tuzer: [172 101  94 164  86 132 124 178]
sadez: [184 147 116 127 138 137 107 176]
fab: [172 101  94 164  86 132  78 178]
Lezi: [120 183 147 104 116 131 119 166]
Mekez: [130 161 138 116 127 137 107 176]
[ 94 164  86 132  78 178]
fab
[183 147]
Lezi
[138 116 127 137]
Mekez
[172 101  94 164  86 132  78 178]
fab
[132 124 178]
tuzer

toter: [133 134 148  94 133 127 109 125 141 130 122]
mok: [148  94 133 127 110 125 109 125 141 130 122]
vurug: [134 117 125 109 127 125 125 110 115 120 127]
[133 134 148  94 133 127 109 125 141 130 122]
toter
[148  94 133 127 109 125]
toter
[127 110 125 109 125]
mok
[110 115]
vurug
[148  94 133 127 110 125 109 125 141 130 122]
mok

Riv: [138 117 127 128 129 130 117 126 137 130 127 127 125 129 129 137 129 129
 127 127 134 127 128 117 129 129 129]
sebo: [114 141 126 128 136 129 131 134 130 129  99 133 127 131 128 116 121 123
 129 137 115 132 125 133 128 127 133]
lotu: [140 117 128 128 116 125 112 128 137 136 129 129 129 129 128 141 131 136
 129 119 141 127 129 123 130 130 126]
kol: [123 127 128 128 125 124 126 128 129 126 129 124 129 126 129 125 129 124
 128 122 128 131 123 132 129 130 129]
Zonos: [133 121 130 129 124 122 119 130 134 127 130 127 131 129 129 131 127 129
 129 124 126 129 126 116 129 128 128]
gaseg: [177 130 135 119 127 130 129 127 126 123 128 129 127 129 127 130 128 128
 127 139 125 128 131 121 129 130 132]
Nef: [127 125 130 128 150 131 127 130 129  99 133 129 134 128 131 128 109  93
 131 177 130 135 120 127 130 129 138]
[177 130 135 120 127 130 129]
Nef
[131 127 130 129  99 133 129 134 128 131]
Nef
[138 117]
Riv
[122 119 130 134 127 130 127 131 129 129]
Zonos
[128 116 125 112 128 137 136]
lotu
[134 130]
sebo
[123 127 128 128 125 124 126 128 129 126 129 124 129 126 129 125 129 124
 128 122 128 131 123 132 129 130 129]
kol

Dodud: [128 128 117 126 127 139 138 138]
bak: [140 125 126 128  78 124 132  78]
Loto: [118 126 130 126 129 140 141 141]
zumaf: [138 137 128 134 132 124  78  78]
mide: [108 137 128 134 132 124  78  78]
kudo: [128 133 117 126 129 139 138 138]
[138 137 128 134 132 124  78  78]
zumaf
[108 137 128 134 132 124  78  78]
mide
[129 140 141]
Loto
[118 126]
Loto
[129 139]
kudo

Levo: [130 143 130 136 133 110 106 126 122 156 115 145 164 137 108]
pinup: [108 126 122 156 115 146 164 137 108 156 115 137 164 146 108]
Gokil: [130 143 130 136 133 110 106 126 122 156 115 146 164 137 108]
[106 126 122 156 115 146 164 137 108]
Gokil
[130 143 130 136 133 110 106 126 122 156 115 146 164 137 108]
Gokil

kipo: [130 132  76 111 133 113]
gisi: [168 119  92  71 126 103]
zur: [ 71 151  88 119 126 103]
[ 71 126]
gisi
[133 113]
kipo
[ 71 151  88 119 126 103]
zur
[ 71 151  88 119 126]
zur

mul: [129 135  94 127 132 132 124]
Noli: [133 123 133 109 112 118 119]
kiza: [109 111 123 101 127 147 117]
zusek: [122  93 115 171 145 115 158]
pim: [130 112 136 114 110 113 123]
[114 110]
pim
[112 118 119]
Noli
[115 171 145]
zusek
[109 112]
Noli
[115 158]
zusek

Vuka: [130 110 143 106 100 141 112  95 142]
siki: [106  83 168 113 114 116  94  96  96]
kobi: [154  91  91 108 159  92 162 128 124]
nulop: [160 150  85 172 116 130 167 112 134]
pom: [138 157 157 134 168 162 112 159  92]
vul: [ 98 112 136 110 126 173  96 157 115]
deg: [ 99  92 153 104 100  96  94  85 126]
posez: [153  98 140 170 134 157 151  83 120]
zefi: [154 155 100 104  85 153  94  96  96]
vodu: [112 139 145  92 104 102 132 161 107]
koso: [133 154 164 123 146 164 110 164  97]
Pela: [ 95 125 154 110  95 157 171 128 129]
[ 85 172 116 130]
nulop
[100 104  85 153  94  96]
zefi
[154 155 100 104  85 153  94  96  96]
zefi
[112 139 145  92 104]
vodu
[104 102 132]
vodu
[110 164]
koso

nik: [129 129 126 175 133 147 160 112 146 136]
Der: [106 163 143 145 108 128 124 141 117 164]
vapo: [112 129 126 118 107 112 147 160  91 171]
[129 129 126 175 133 147 160 112 146 136]
nik
[147 160 112]
nik
[163 143 145 108 128 124 141]
Der
[143 145 108 128 124 141]
Der
[124 141 117]
Der

nat: [113 132 112 127 113 112 125 112 121 127 113 112 110 112 113 137 118 128
 112]
kofo: [124 129 119 104 111 112 106 115 137 101 112 111 144 129 103 113 135  85
 114]
rukos: [116 131 107 123 113 106 111 144 103 101 112 115 129 112 137 113 124 145
 111]
[112 106 115 137 101 112 111 144 129 103]
kofo
[112 121]
nat
[144 103 101]
rukos
[112 137 113]
rukos
[115 137 101 112 111 144]
kofo
[113 112 125 112 121 127]
nat

Luki: [144 115 114 122 128 125 114 128 126 117  99 114 114 104 115 142  98 114
 114 128 124  98 114 141 105 115 128 115 114 114 140 116 105 114 146 143
 115 122 109 114 114 113 145]
raz: [126 127 114 127 131 115 102 114 114 105 112 142 131 115 114 114 142 101
 105 128 124  98 114 141 105 115 128 116 114 114 139 112  99 115 153 141
 117 121 105 114 114 116 143]
vene: [143 107 114 131 126 127 114 127 131 115 102 114 114 105 113 142 101 114
 114 124 131 100 114 139 110 114 130 115 114 114 140 116 105 114 146 143
 115 122 109 114 114 113 145]
[131 115 102 114 114 105 113 142 101 114 114]
vene
[126 127 114 127 131 115 102 114 114 105 113 142]
vene
[126 127 114 127 131 115 102 114 114 105 112 142 131 115 114 114 142 101
 105 128 124  98 114 141 105 115 128 116 114 114 139 112  99 115 153 141
 117 121 105 114 114 116 143]
raz
[143 107]
vene
[144 115 114 122 128 125 114 128 126 117  99 114 114 104 115 142  98 114
 114 128 124  98 114 141 105 115 128 115 114 114 140 116 105 114 146 143
 115 122 109 114 114 113 145]
Luki

Kaze: [165 137 121  93 151]
vulo: [121 122 118 128 137]
ladez: [138 161 128 158  78]
gikog: [123 110 128 125 133]
gevi: [100 126 148 129 140]
[138 161]
ladez
[126 148 129]
gevi

pepet: [122 110 134 130 109 114  98]
lirem: [127 131 130 116 101 102 115]
Fiker: [131 127 102 116 130 101 112]
Tet: [105 108 133 123 110 121  98]
mifus: [105 108 133 131 112 105 101]
gabom: [135 139 133 127 117 122  85]
[135 139 133 127]
gabom
[127 131 130 116 101 102]
lirem
[133 123 110]
Tet
[123 110]
Tet
[101 112]
Fiker

Fogo: [126 116 183 143 153 158  90 152 108 139]
sidaf: [176 137 143 148 101 145 120 134 136 135]
tugi: [117 125 158 139 115 119 130 121 151 138]
dipe: [127 129 140 131 147 135 120 128 137 127]
Tolu: [119 124 165 139 123 134 119 131 138 136]
nesud: [158 108 126 152 183 153 116 143  90 137]
Nakik: [134 142 129 121 134 117 132 112 154 119]
panom: [121 122 170 140 134 140 110 138 128 136]
fibe: [130 124 176 137 143 148 101 143 120 134]
[126 116 183 143 153 158  90 152 108]
Fogo
[176 137 143 148 101 143 120 134]
fibe
[134 136]
sidaf
[140 131 147 135]
dipe
[135 120 128 137 127]
dipe
[134 142 129 121 134]
Nakik
[122 170]
panom

Valep: [137 117 124 122 136 117 114 132 110 130 133 156 138 138 113 144 144 128
 115 103 121 113 130 125 145 128 129 118 122 120 123 126 116 129 117 114
 132]
biko: [131 120 128 122 136 124 137 128 126 128 119 136 133 140 131 119 131 124
 121 127 121 136 134 153 130 128 119 115 157 134 124 121 118 130 133 123
 119]
toram: [125 149 138 147 117 109 121 172 140 120 157 117 133 132 144 144 128 103
 113 115 112 115 120 146 137 133 113 134 107 128 107 153 117 178 102 124
 144]
Peti: [128 126 143 114 138 109 114 116 151 164 129 111  86  94 104 111 165 152
 158  95 149  99 128 123 122 166 175 104 116 160 124 117 115 124 109 114
 141]
Gat: [131 120 128 122 136 124 137 128 126 128 119 136 133 140 131 119 131 124
 121 127 121 136 134 153 130 128 133 109 157 125 124 121 118 130 126 123
 119]
[144 144 128 103 113 115]
toram
[166 175 104 116 160 124 117 115 124 109 114]
Peti
[153 117 178 102]
toram
[104 111 165 152 158  95 149  99 128]
Peti
[131 120 128 122 136 124 137 128 126 128 119 136 133 140 131 119 131 124
 121 127 121 136 134 153 130 128 119 115 157 134 124 121 118 130 133 123
 119]
biko

